In the data rows, the value 128 means zero.
The rows sit near the corners of a hidden box in 2 dimensions, and corners joined by an edge are in different groups. The rows also spread widely along two directions, which tell nothing about the groups.
Each row in order, then its group:
(137, 115, 121, 136, 140, 137, 129, 121, 112, 133, 136, 124) a
(117, 150, 130, 120, 116, 122, 108, 138, 135, 118, 136, 118) a
(95, 102, 168, 76, 54, 82, 127, 120, 133, 127, 50, 148) a
(110, 169, 105, 89, 148, 127, 73, 128, 122, 120, 166, 102) b
(129, 145, 124, 147, 132, 132, 128, 145, 142, 115, 144, 132) a
(142, 153, 112, 168, 163, 152, 122, 138, 133, 122, 177, 110) b
(87, 161, 112, 84, 125, 119, 30, 123, 110, 128, 158, 55) b
(104, 110, 138, 82, 109, 117, 104, 105, 102, 148, 93, 111) a
(105, 134, 132, 112, 121, 129, 97, 130, 122, 129, 131, 94) b
(92, 121, 154, 72, 68, 88, 98, 124, 133, 128, 75, 125) a
(91, 148, 110, 61, 135, 114, 34, 106, 102, 141, 148, 61) a
(118, 85, 149, 93, 93, 107, 132, 111, 110, 145, 69, 136) a
(112, 143, 114, 83, 139, 121, 62, 115, 109, 137, 146, 82) a
(139, 148, 122, 163, 142, 146, 141, 147, 140, 108, 157, 140) a
(118, 113, 152, 125, 91, 105, 152, 130, 140, 124, 83, 153) a
(103, 150, 121, 64, 119, 112, 68, 121, 121, 128, 133, 104) b
(150, 89, 151, 162, 110, 130, 186, 127, 132, 137, 96, 157) b
(149, 74, 158, 140, 84, 111, 217, 119, 138, 132, 51, 200) b
(149, 170, 98, 156, 183, 153, 129, 138, 134, 120, 192, 126) b
(95, 107, 138, 60, 100, 100, 75, 106, 104, 150, 96, 95) a
(129, 142, 122, 149, 129, 130, 129, 136, 137, 118, 146, 123) a
(156, 134, 122, 156, 157, 145, 171, 135, 141, 120, 144, 164) b
(111, 156, 124, 125, 128, 130, 109, 144, 137, 112, 149, 115) a
(116, 146, 109, 113, 160, 139, 80, 123, 103, 135, 170, 84) a
(96, 153, 130, 86, 106, 107, 76, 131, 131, 118, 121, 101) a
(93, 105, 147, 80, 78, 104, 97, 112, 113, 135, 82, 99) b
(158, 122, 121, 154, 162, 148, 149, 122, 125, 134, 145, 136) a
(116, 124, 134, 122, 117, 120, 109, 125, 123, 133, 125, 108) b
(156, 97, 134, 163, 137, 139, 185, 121, 118, 140, 123, 157) a
(89, 160, 114, 90, 131, 124, 34, 128, 111, 131, 163, 53) b
(134, 120, 130, 157, 127, 138, 141, 132, 130, 131, 126, 131) b
(126, 80, 157, 102, 73, 91, 176, 111, 128, 139, 38, 183) b
(107, 82, 162, 96, 66, 97, 141, 111, 122, 144, 49, 139) b
(124, 107, 143, 131, 100, 116, 139, 125, 126, 135, 95, 132) b
(100, 179, 106, 103, 139, 124, 45, 137, 132, 108, 180, 75) a
(122, 131, 141, 129, 110, 119, 135, 138, 138, 116, 110, 136) a
(161, 149, 90, 175, 201, 178, 137, 129, 122, 125, 207, 115) a
(142, 180, 89, 140, 192, 156, 95, 143, 131, 115, 210, 104) b
(128, 168, 113, 141, 151, 132, 105, 138, 150, 111, 167, 120) a
(103, 155, 119, 107, 124, 119, 80, 132, 133, 121, 147, 90) a
(140, 114, 132, 137, 129, 128, 159, 127, 139, 126, 109, 159) b
(120, 163, 110, 136, 143, 131, 106, 140, 136, 112, 159, 115) a
(120, 126, 123, 123, 120, 125, 105, 126, 123, 132, 126, 111) b
(148, 98, 133, 144, 136, 140, 173, 121, 117, 142, 119, 146) a
(137, 122, 129, 165, 130, 141, 148, 131, 135, 130, 133, 131) b
(150, 113, 151, 173, 108, 127, 203, 143, 158, 118, 92, 190) a
(85, 146, 138, 78, 89, 99, 72, 127, 127, 119, 111, 95) a
(137, 85, 159, 118, 84, 101, 194, 118, 133, 140, 53, 186) b
(144, 166, 97, 135, 169, 143, 109, 133, 135, 117, 176, 118) b
(126, 88, 142, 106, 104, 112, 135, 115, 112, 149, 89, 131) a
(145, 109, 149, 164, 102, 124, 189, 137, 152, 121, 94, 179) a
(154, 98, 134, 158, 148, 146, 183, 120, 123, 140, 126, 158) a
(168, 129, 120, 181, 159, 153, 199, 140, 138, 123, 146, 178) b
(150, 63, 156, 132, 100, 115, 192, 115, 125, 145, 67, 172) a
(135, 74, 151, 115, 95, 115, 168, 109, 117, 152, 69, 161) a
(142, 126, 118, 138, 155, 145, 133, 121, 112, 141, 145, 121) a
(118, 137, 129, 131, 112, 120, 132, 139, 144, 118, 123, 134) a
(136, 90, 165, 154, 82, 119, 193, 135, 144, 128, 70, 183) a
(145, 121, 136, 162, 119, 128, 162, 141, 151, 118, 120, 164) a
(101, 129, 137, 96, 101, 114, 88, 120, 118, 134, 111, 95) b
(116, 86, 147, 98, 107, 117, 139, 112, 102, 147, 89, 131) a
(146, 110, 127, 136, 145, 138, 141, 120, 122, 141, 134, 131) a
(125, 129, 139, 124, 105, 113, 132, 131, 144, 123, 106, 140) a
(131, 133, 137, 140, 124, 122, 149, 141, 142, 117, 124, 145) a
(131, 115, 128, 120, 132, 134, 128, 115, 115, 141, 123, 124) a
(144, 113, 126, 146, 150, 141, 159, 125, 118, 134, 132, 134) a
(169, 112, 116, 173, 165, 149, 176, 127, 122, 131, 147, 150) a
(172, 150, 91, 194, 212, 179, 152, 137, 127, 128, 213, 125) a
(102, 115, 133, 73, 109, 113, 82, 109, 106, 144, 111, 97) a
(95, 155, 117, 66, 121, 114, 62, 122, 116, 125, 137, 90) b
(130, 128, 133, 112, 133, 125, 135, 126, 131, 129, 129, 134) b
(118, 184, 102, 131, 155, 134, 76, 143, 139, 110, 186, 95) a
(142, 142, 107, 150, 173, 152, 115, 128, 120, 130, 178, 114) a
(130, 127, 125, 146, 132, 137, 127, 131, 126, 130, 136, 117) b
(161, 128, 121, 199, 160, 162, 174, 141, 137, 122, 161, 146) b
(137, 126, 115, 129, 153, 140, 121, 122, 113, 135, 142, 121) a
(114, 147, 128, 124, 127, 123, 110, 136, 136, 108, 140, 115) a
(146, 126, 136, 159, 122, 131, 172, 137, 149, 119, 118, 162) a
(154, 137, 127, 178, 133, 134, 173, 142, 154, 116, 132, 163) a
(137, 127, 125, 161, 141, 136, 146, 137, 136, 127, 138, 134) b
(104, 162, 118, 71, 127, 118, 60, 124, 123, 128, 153, 87) b
(166, 114, 127, 178, 148, 153, 200, 134, 142, 126, 131, 181) b
(172, 120, 121, 177, 155, 146, 198, 137, 142, 126, 135, 181) b
(138, 129, 133, 147, 120, 121, 149, 136, 148, 117, 120, 148) a
(117, 134, 131, 130, 114, 119, 127, 138, 134, 118, 119, 132) a
(99, 140, 124, 106, 114, 123, 76, 125, 124, 132, 132, 95) b
(169, 97, 132, 162, 142, 144, 189, 123, 123, 136, 117, 167) a
(128, 103, 153, 128, 89, 110, 168, 133, 141, 125, 79, 162) a
(128, 159, 110, 142, 156, 152, 94, 134, 122, 122, 182, 94) b
(131, 147, 113, 119, 151, 136, 116, 132, 123, 130, 153, 126) b
(141, 136, 118, 126, 141, 132, 136, 127, 132, 125, 127, 142) b
(118, 114, 135, 122, 113, 119, 114, 125, 125, 134, 115, 113) b
(92, 100, 150, 80, 71, 90, 102, 118, 116, 134, 65, 112) b
(142, 126, 116, 141, 166, 158, 133, 126, 115, 134, 156, 113) a
(141, 158, 107, 175, 170, 158, 115, 143, 132, 115, 189, 104) b
(161, 100, 126, 167, 149, 149, 186, 125, 129, 137, 125, 165) a
(107, 141, 123, 88, 126, 113, 90, 124, 120, 125, 125, 114) b
(131, 164, 112, 155, 155, 144, 120, 145, 146, 107, 182, 116) a
(122, 129, 131, 104, 129, 121, 135, 127, 123, 130, 115, 138) b
(106, 140, 124, 117, 129, 132, 85, 122, 125, 127, 140, 93) b
(106, 152, 123, 77, 120, 110, 84, 125, 127, 128, 121, 114) b
